In the rows, zero is written as 128.
One hidden turn or mirror swaps the rows below in pairs. Which row is each named row swapped with?
q867: [134 103 138 150  85 110 157 150 139  95 114 129 121 159  84 129 141 163]
q501: [132 105 133 159 101 121 145 145 141 112 116 130 126 180  93 111 138 173]
q472: [131 140 136 145 119 122 125 123 129 115 164 105 129 164 128 101 173 113]
q555: [155 106 141 124 109 100 126 133 107 107 143  85 138 167 124 148 138 139]
q840: [133  95 106  85 111 141 121 153 120  92 111 125 131 157  93 136 179 161]
q711: [145 133 105 119 112  99 150 131 118 119 185 139 115 147 107  93 162 154]
q431: [101 113 139  72 111 117 158 117 131 127 134 157 119 178 103 154 162 155]
q968: [141 117  99 114 106 115 145 156 106 106 173 143 125 161 111 108 188 164]
q979: [127 123 120  70  94 133 139 133 118 126 158 138 100 166 126 135 121 145]
q397: [158 118 111  74 112 134 128 137 125 126 150 131  95 152 109 143 123 154]
q641: [123 107 131 136 153 107 125 124 128  98 131 114 135 159 136  96 175 144]
q422: [152 113 150  95  84 108 125 149 100 101 145  97 133 172 113 133 156 174]
q109: [130 136 120  97 141  83 148  92 153 130 138 118 108 157 110 108 149 143]
q562: [129 124 118 151 139 141 148 115 133  90 126 118 137 146 125 109 148 119]
q38: [160 116 149 103  91  94 127 136 103 105 149  90 142 173 120 137 153 156]
q595: [115  85 125  91 120 128 121 130 148 103 103 127 119 169  74 121 143 143]
q709: [142 106 143  97  82 125 157 147 127  70 158 123 135 134 102 134 179 135]
q819: [136 160 138 132 132 102 106 141 126  83 122 134 146 170 121 104 160 146]
q547: [115 128 132  75  92 131 137 127 111 121 158 156 109 176 137 137 136 147]
q814: [133 151 140 120 112 109 136 113 157 133 168 143 123 153  76 108 139 132]
q260: [137 119 131 163 111 122 129 140 138 120 118 120 134 174  93 105 138 170]
q978: [125 137 115  89 106 106 177 138 131 113 161 143  96 161 129 116 175 169]
q971: [122 116 113 100 135 115 126  97 149 122  99 122 119 173  89 115 136 131]
q896: [135 111  91 102 106 121 127 166 100  91 137 141 132 165 104 116 181 167]
q883: [106 124 145  82 111 114 163 110 130 125 141 159 118 179 101 154 161 152]
q634: [138 112 150 103  89 126 165 148 130  69 156 119 134 130 116 136 175 132]
q409: [103 144 150 110  89 127 128 129 110 111 141 163 133 177 138 117 139 134]
q594: [140 124 141  60 127 101 154 137 150 106 143 129 126 157  94 159 159 170]
q207: [133 114 137  89  88 127 166 146 119  73 149 125 146 131 114 139 181 142]
q932: [136 144 154 118 113 106 129 111 158 129 155 152 120 155  73 112 143 128]
q754: [135 148 122 123 114  97 140 108 151 131 170 148 118 153  91  94 150 138]
q236: [121 163 145 131 105 115 118 128 117  95 126 145 139 178 143 100 153 136]
q144: [162 145 132  85 141 101 138 126 142 108 127 109 139 146  98 157 141 169]
q729: [135 121 115 154 119 147 154 115 130  98 126 116 137 144 126 123 147 115]
q813: [125 107  95 123 117 128 161 146 137  87 108 130 119 135  83 140 165 160]
q123: [143 117 113  71 101 128 140 133 119 132 151 139  97 158 129 140 125 149]
q479: [158 146 135 116 159 106 119 130 140  94 113 109 142 152  92 130 153 153]
q436: [126 128 114  95 131  83 152  97 153 134 142 119 108 159 120 104 148 136]
q320: [130 126 128 103  93 114 161 134 103  87 112 145 147 148 117 133 191 175]
q901: [141 128 117 155 130 146 145 119 137  96 124 118 134 147 133 124 135 122]
q175: [127 129 148 102 135 106 114 126 129  79 124  94 145 146 122 148 160 121]
q83: [105 144 137 117 117 115 133  95 127 133 143 139 134 188 123 110 172 117]
q169: [139 141 154 108 108 119 111 123 162 126 138 147 124 155  71 121 135 129]
q432: [127 139 124 115  71 143 171 152 116  99 144 141 111 158 123 131 173 159]
q126: [127  94 115  76 109 130 125 157 127  93  97 130 130 159  90 133 163 158]
q778: [152 154 139 119 147 115 110 132 149  84 108 111 140 149 107 123 161 155]

Swapped with q819: q896
Swapped with q472: q432
Swapped with q144: q595
Swapped with q709: q901
Swapped with q867: q555

